Named moves, each a turn or a mirror, and the order they were made in; the first pair answered
vus:
+0.89,+0.70,-1.01,-1.73,+0.78,+0.48,+3.81,-2.43,+0.54,-0.79,-0.96,+1.44,+0.97,-1.17 |-> +0.03,-2.11,-1.65,-0.09,-0.34,+0.20,+2.88,-1.85,+0.29,-0.95,-1.84,+1.67,+1.10,-2.42
-0.37,+1.13,-2.67,+0.52,+1.85,-0.35,+4.10,-2.41,+0.45,-1.53,+1.02,+0.86,+0.77,-2.18 |-> -1.12,-1.20,-3.09,+1.55,+1.18,-0.36,+3.16,-1.86,+0.48,-1.73,+0.20,+1.08,+0.89,-2.90
-1.25,-1.18,+0.10,+3.03,-2.72,-0.63,-2.58,+3.31,-0.69,+0.84,-0.22,-1.14,-1.68,+1.29 |-> +0.62,+3.89,+0.77,+0.53,-0.80,-0.67,-1.09,+2.32,-0.22,+1.07,+1.33,-1.75,-1.62,+3.20
renuf:
-1.11,-2.37,-0.04,+0.71,-0.78,-0.85,-0.51,-0.59,+0.24,+0.43,-0.78,+0.90,+0.26,-1.07 |-> -0.25,-1.00,-1.11,-0.17,-0.49,-0.59,+1.05,-1.48,+1.62,+1.10,-0.76,+0.77,-0.47,-1.27
-0.68,-2.97,+1.40,+0.62,-0.44,+0.40,-0.24,-0.76,+0.31,+0.45,+0.32,+2.42,+2.26,+0.06 |-> +0.60,-0.97,+0.15,-0.61,+0.36,+0.22,+1.97,-1.94,+1.93,+1.49,+0.15,+2.21,+1.64,+0.24
+2.90,-0.72,+1.98,-1.35,-0.01,+0.03,-0.66,+0.90,-0.61,-2.04,+1.06,+0.44,+1.72,+1.24 |-> +3.51,+0.30,+1.58,-1.89,+0.28,+0.27,+0.36,+0.22,+0.21,-1.61,+0.89,+0.67,+1.31,+1.10
vup:
-0.16,+1.13,-1.42,-4.02,+0.41,+0.19,+1.88,-2.29,+0.04,-0.07,-0.85,-1.03,-1.16,-2.14 |-> -0.01,+1.46,-1.45,-4.11,+0.42,+0.24,+1.74,-2.15,+0.18,+0.02,-0.74,-1.20,-1.19,-1.39
-0.87,-2.24,+2.57,+2.37,-2.54,-0.90,-1.58,+4.36,-4.37,-0.71,-1.70,-2.51,-1.18,+3.28 |-> -1.27,-3.68,+2.24,+2.56,-2.76,-1.12,-1.52,+4.22,-4.76,-0.89,-2.41,-1.72,-0.46,+2.12
+0.71,+1.27,+0.64,+0.20,+0.46,+0.63,+0.35,-1.20,+1.03,+1.85,+0.52,-0.65,-1.39,+0.33 |-> +0.37,+1.23,+2.02,-0.39,+0.97,+0.57,-0.17,-1.21,+0.01,+1.18,+0.66,+0.30,+0.20,-0.17
Now pairs of rows:
(two moves a pair)
+1.64,+3.35,+0.33,-1.61,+1.22,+1.40,+1.57,+0.02,+0.43,+1.22,-0.10,-1.73,-0.94,+0.50 |-> -0.97,-2.35,+1.15,+1.10,-0.24,+1.31,-1.50,+1.69,-2.20,-0.48,-1.40,-0.45,+0.53,-1.30 -> renuf vup
+2.98,+2.00,-4.11,-2.78,+0.15,+0.72,+3.66,-3.94,+4.41,+2.04,-0.57,+0.51,-0.40,-1.38 |-> -1.66,-2.62,+3.73,+0.61,-1.23,+0.24,-5.09,+1.99,-4.71,-2.42,+1.72,-0.20,+3.21,+0.76 -> vup renuf
-0.51,+2.86,-2.03,-1.93,+0.94,-1.78,+2.39,-0.42,+1.74,+0.80,-1.49,+2.60,+1.26,-1.10 |-> -2.28,-1.62,-2.95,+1.72,-1.87,-1.59,-0.55,+2.07,+1.44,+0.57,-2.21,+1.07,-0.42,-0.80 -> renuf vup
+1.59,+0.78,-1.80,-0.96,+0.54,-0.08,+2.10,-1.85,+1.53,+0.75,-0.59,+0.58,-0.48,-1.37 |-> -0.09,-2.90,-1.71,+1.32,-0.92,+0.02,+0.36,-0.41,+0.49,+0.32,-1.59,+0.71,-0.54,-2.22 -> vup vus
-1.03,-1.79,-0.33,+0.46,+0.40,+0.32,+1.28,-0.49,+0.94,-0.59,-1.44,+2.20,+1.80,-3.01 |-> +0.58,+3.75,+0.55,-0.13,+0.64,+0.31,+0.81,+0.77,+1.71,-0.04,+1.33,-1.44,-1.23,+1.77 -> vup vup
-0.47,-4.40,-0.26,+2.45,-2.45,-0.14,-3.23,+2.62,-0.70,-0.39,-0.60,+0.65,+0.12,-2.31 |-> +2.70,+3.57,-0.34,+0.17,-0.72,-0.02,-1.37,+2.29,+1.32,+0.70,+2.66,-2.59,-3.12,+2.50 -> vup vus
+0.96,+0.57,-0.80,+1.35,+0.52,-0.44,+0.18,-2.16,+2.16,+1.38,-0.46,+2.15,-1.69,+2.47 |-> -0.20,+0.18,+2.26,+1.40,+0.73,-0.73,-2.10,-0.63,-0.91,-0.61,+0.58,+1.98,-0.06,+3.14 -> vup renuf
-0.93,-2.05,-0.60,+2.02,+1.44,+0.14,+0.17,-0.37,-1.29,-1.07,-1.17,+1.85,+1.18,-3.19 |-> -0.81,+0.32,+1.83,+0.74,+2.52,-0.28,-0.80,+0.03,-2.94,-1.74,+0.74,+1.28,+2.07,-1.70 -> vus renuf
+1.31,+3.78,-1.67,-1.18,+1.52,+0.89,-0.22,+0.38,+3.04,-0.45,+1.01,-0.24,+1.63,+0.05 |-> -0.38,+2.18,+0.66,-0.09,+0.92,+0.68,-3.00,+2.31,+0.17,-1.79,+1.34,-0.45,+2.82,+0.64 -> renuf vus
+0.82,+0.83,-0.23,-1.58,+0.96,-0.56,+1.92,-0.23,-1.01,-3.20,+0.71,+0.29,+0.91,-0.24 |-> +0.56,-1.82,-2.44,+0.56,-0.89,-0.26,+1.39,+0.73,+0.72,-2.61,-0.32,-0.79,-1.10,-0.79 -> vus vup
+0.08,-0.18,-0.96,-1.34,+0.56,-0.63,+1.21,-1.16,+0.26,+1.48,-0.63,+0.68,-0.31,-1.52 |-> -1.16,-1.63,+0.62,+0.09,-0.27,-0.57,-1.55,+0.72,-1.88,+0.66,-0.03,-0.34,-0.19,-0.75 -> vup renuf
+0.31,-0.67,+1.87,+0.50,+0.13,-1.68,-1.73,+0.32,-1.09,-1.69,+0.76,+1.67,+0.59,-0.70 |-> +0.29,-1.72,+0.46,+0.63,-0.22,-1.75,-0.69,-0.37,+0.02,-1.10,-0.33,+2.21,+0.23,-1.77 -> vus vup
+0.89,-3.19,-3.89,-0.45,-2.00,-1.83,-1.65,+1.27,+1.87,-0.47,-3.39,+1.20,+2.24,+0.00 |-> +2.48,+2.28,-1.46,-4.40,+0.67,-2.10,+0.01,-0.52,+0.98,-0.70,-1.54,+1.66,+3.91,+1.38 -> vus vup
-3.06,-0.67,+1.25,+0.31,-1.15,+0.55,-1.23,+2.10,-1.32,-0.50,+0.67,-0.26,+2.57,+0.10 |-> -2.26,-0.63,-1.51,+1.44,-2.47,+0.87,-0.71,+2.33,+1.23,+0.66,+0.54,-1.65,-0.12,+0.98 -> vup vup
